In the rows, 128 means zero.
Where one turn sends some rows of the set: a few examples, then the rows asked:
Sudo: [140 120 135 148 105 130 156 167 111 108 119 163 131 136 100 118 118 107
 108]
vufeg: [125 139 139  95 144 102 124 101 121 133 106 131 152  96 106 150 132 151
 144]
gor: [115 123 115 111 158 127 119 127 156 146 118  81 132 118 114 142 115 125
 132]
safa: [ 96 121 138 119 143 143 122 131 157 129 141 144 132 101 166 148 139 147
 140]
Votaz: [145 127 133 149 115 121 154 160 126 110 109 171 126 132 105 117 120  91
 111]
Muze: [127 152 127  93 124  91 129 120 113 142 102 131 146  96 119 152 121 155
 147]
feg: [141 131 137 147 112 132 160 157 116 114 118 166 126 129 103 111 116  96
 102]
Dol: [139 149 124  92 139  97 136 127 123 135 116 129 139  98 131 176 144 150
 149]
vugi: [125 128 138 123 161 140 123 136 163 124 140 134 138 121 166 160 138 143
 134]
vum: [144 131 142 137  82 132 172 142 110 141 136 136 100 142 124 127 155 115
 105]
lanen: [124 139 144 136 131 145 106 122 161 121 136 121 127 132 169 138 138 150
 142]
tib: [134 148 164 154  88 119 146 128 136 124 141 140  86 119 103 130 127 111
  97]
Lado: [140 117 133 137  89 122 169 147  95 127 136 129 104 140 128 118 158 105
 115]
pigap: [135 130 152 155  86 125 146 129 127 125 134 156  90 128  94 126 130 113
  96]
vin: [ 97 127 137 123 137 131 119 107 155 124 132 138 137 121 155 148 151 157
 149]
bag: [115 119 109 124 161 117 129 114 141 140 132  85 136 137 118 132 103 135
 123]
gerod: [155 113 131 142  99 136 162 162 121 113 119 159 131 131 112 116 128  98
 102]
Faf: [141 113 136 145  86 128 161 140  97 132 136 144 100 144 112 117 153 112
 109]
radu: [136 141 131  89 138  98 121 101 124 137  98 120 134  93 138 144 130 146
 143]
zom: [105 119 113 121 156 127 122 122 145 141 125  91 148 142 104 142 126 139
 139]
mulo: [131 129 138 142  92 123 171 141  96 131 138 138 100 151 124 119 151 122
 108]
komo: [144 140 144 151  90 116 160 124 144 121 135 156  95 120 100 132 119 108
  91]
Nabog: [135 140 124  92 136 107 129 104 112 160 111 149 132  90 126 156 137 140
 149]
pife: [118 121 133 132 136 152 107 118 155 139 139 144 142 121 168 140 125 142
 145]
zuko: [151 144 104  92 123 102 135 100 104 143 112 141 140  95 127 153 136 133
 144]
tapof: [130 125 130 139  90 128 177 147  98 129 141 139 104 140 124 116 153 109
 112]
zar: [131 147 154 153  83 121 156 125 126 118 145 147  94 115 104 122 122 114
  96]
fusan: [128 136 157 152  96 119 156 125 130 112 144 152  91 114  94 130 120 116
  94]
Mavu: [115 145 121 133 130 157 111 128 162 138 132 161 135 117 161 155 136 135
 144]
nodu: [123 117  97 123 135 118 121 112 145 151 136  90 136 123 104 146 102 126
 141]
penil: [132 123 108 125 139 143 117 115 144 148 148  79 131 121 107 144 112 119
 122]
Fer: [144 117 133 153 100 129 152 152 117 115 118 174 117 138  98 114 128 103
 106]
bunu: [143 155 133  93 161 105 130 113 125 134 101 153 119  93 120 149 145 135
 140]
ked: [138 131 113 121 150 107 125 118 149 128 136  80 141 134 117 158 107 139
 128]
tadiz: [101 130 121 120 134 130 115 128 167 130 118 132 132 117 170 147 138 143
 154]
fizu: [126 117  94 116 137 114 129 136 142 124 129  77 130 124  97 144 124 123
 148]

Mavu goes to zuko
Sudo goes to mulo
lanen goes to bunu
Where do these go?
gor goes to tadiz
tib goes to Votaz
gerod goes to vum
Faf goes to pigap
pife goes to Nabog
tapof goes to zar
vin goes to vufeg
safa goes to Muze
ked goes to vugi

